One turn sends every row of this set to another row. A few are shown first. Where does it send the rows asked after them?
lenir: 8; -1; 14; -10; 9; -4; -16; -1; -18; -12; -6; -1; 9; -3; -8; 4; 4; 11; -9; 4; 4; 8; 9; 1; 8; 8; 5; 4
ror: 2; -8; 17; -3; 3; 4; -13; 18; -2; 3; -1; 5; 0; -12; -18; 1; -2; 0; -8; 2; 11; 3; -15; -2; -1; -3; 13; -4
Fir: 1; -2; 15; 4; 0; -6; -5; 7; 26; -5; 14; 5; -1; -2; -3; 2; 0; 12; -2; 12; 5; 4; 2; -2; 0; -2; -1; 6
tomeg: 3; -10; 10; -1; 4; 8; -6; 9; 4; 19; 6; 2; -7; 7; -4; 6; 2; -2; 6; -3; 4; -7; -3; -5; -4; -2; 7; 24
rasaz: 4; -3; 5; 0; 9; 3; -10; 11; -8; -3; -1; 0; 8; 10; -7; 4; 6; 20; -8; -13; 2; -1; 5; -18; -3; 16; 1; 21
vumep: -5; -2; 5; 7; 9; 6; -15; 9; -19; 3; 2; -4; 2; 8; -4; 5; 2; 18; -6; -3; -8; -2; -4; -11; -11; 8; 4; 26
roraz: 6; 7; 15; -9; 8; -1; -8; 5; -3; -2; 7; 3; 2; -8; -9; 1; 1; 6; -23; -10; 2; 14; 2; 5; -3; -4; 9; -5
Zatol: 4; -5; -3; 8; -7; 4; -4; 9; -10; 12; -4; 4; -5; 8; -8; 10; 5; 8; 3; 2; -2; -3; 5; -26; 4; 6; 2; 18
Bil: -3; -9; 3; 2; -4; 4; -5; 11; -39; -5; 5; 7; 0; 1; -2; 3; 0; 10; -8; -5; 2; 0; 4; 0; -4; -1; 2; 4
viriv: -11; 4; -2; 4; 6; -22; -1; 1; -7; -4; 13; 0; -8; 10; 2; 2; 8; 9; -8; 0; 5; 1; 12; 3; -6; 0; 6; 7
foniz: 2; -4; 16; 3; -4; -13; 1; 11; -26; -3; 17; -10; -3; 1; -3; 3; -4; 8; -8; -5; 9; 10; -2; -10; 0; 6; 5; 12
devug: -3; 0; -9; 12; -7; 5; -9; 2; -4; 9; 1; 6; -8; -9; -9; -3; -7; -11; -3; 0; 16; -1; -6; -14; -4; 0; 9; 7
vaza: -1; 3; 0; 11; -7; -3; 4; -7; -5; -3; 12; 6; -1; 14; 4; -3; 6; 16; -9; -2; -5; 5; 11; -6; 1; 3; -6; 18
Kugur: 1; -6; -1; 1; -4; 0; -6; 9; -3; -16; 11; -16; 1; -16; -7; -3; 3; 21; 4; -6; 1; -1; 1; -13; 3; 2; -3; 8
kufin: 5; -8; 17; 7; -8; 7; -12; 12; 0; 2; 18; 10; -4; -5; -12; 10; 7; 10; -12; 4; -4; 9; 3; -1; -3; -3; 19; 16
mevek: 4; 6; 17; -5; -5; -2; 2; 2; 6; -9; 1; -9; 3; -4; -2; -5; -11; 10; -11; 4; 3; 8; 4; 15; -3; 0; 6; 7
gisek: 3; -10; 3; 5; -3; 15; -3; -3; -5; 3; -3; 20; -4; -10; -7; 12; -5; 5; -5; 8; -2; 6; -4; -4; 0; -16; -8; 2
Duto: -7; 0; -7; -2; 3; -3; -1; 0; -16; -12; -13; 0; -7; 3; 4; -4; -5; 5; -2; -2; 1; -8; -5; -9; -3; 7; -8; -1
benod: 5; -14; -14; 6; -5; 3; -7; 9; -10; -5; 1; 12; -7; 8; -1; 4; 5; -1; 6; 0; 6; -13; -6; -12; -5; 5; 2; 7
neba: 11; -6; 5; 12; -7; 19; -13; 8; 3; 3; 7; 13; 8; -11; 4; -2; 5; 12; -2; 12; -3; 0; 5; -2; -7; 2; 6; 15
pud: 3; -5; 6; -15; -2; -5; -2; 4; 4; -15; 2; 2; 1; 4; 9; -2; -9; 13; -17; 1; 0; 9; 11; -10; -8; 5; -5; 2
Gaset: -6; 12; 14; 4; 0; 7; -3; -1; -1; 0; 3; 10; 2; -6; 3; 1; 11; 12; 2; 2; 6; -17; -10; -5; -8; 3; 16; -1
dute: -4; -11; 6; 11; 19; -3; -1; 14; -3; -2; -10; 4; -10; 11; 1; 6; 5; 16; -16; 4; 0; 8; -3; -3; 3; 4; 6; -3
Kiguv: 4; -6; 20; 4; 2; -1; -12; 16; -8; 2; 2; 3; -2; -21; -7; 11; -2; 4; -5; 7; 12; 5; 1; -2; 1; -2; 6; -13
musum: 4; -6; 2; 8; -13; -5; 10; 1; -1; 2; 3; 8; -9; -17; 2; 1; 2; -2; -2; 9; 3; 6; 0; 9; 0; -11; 2; 0
Muza: -4; 0; -13; 7; 7; -3; 7; -6; -14; -3; -4; 4; -1; -1; 7; -1; 0; 9; -5; -6; 8; -2; -9; -12; -11; 0; -9; 7
tuzi: 2; 2; 9; 3; -5; 1; -3; 0; 28; 7; 1; -7; -6; -8; -2; 3; 1; 6; -4; 2; 5; -2; 4; -2; -4; 1; 3; 4
Gunap: -2; -4; 13; 12; -7; -4; -5; 14; 2; 7; -4; 6; 2; -4; -18; 9; -6; 3; -10; -8; 0; 3; -6; -4; -12; 3; -18; 12

vaza goes to musum
tuzi goes to Duto
Now these:
tomeg goes to pud
vumep goes to Fir
Zatol goes to mevek
Gunap goes to Kugur
foniz goes to neba

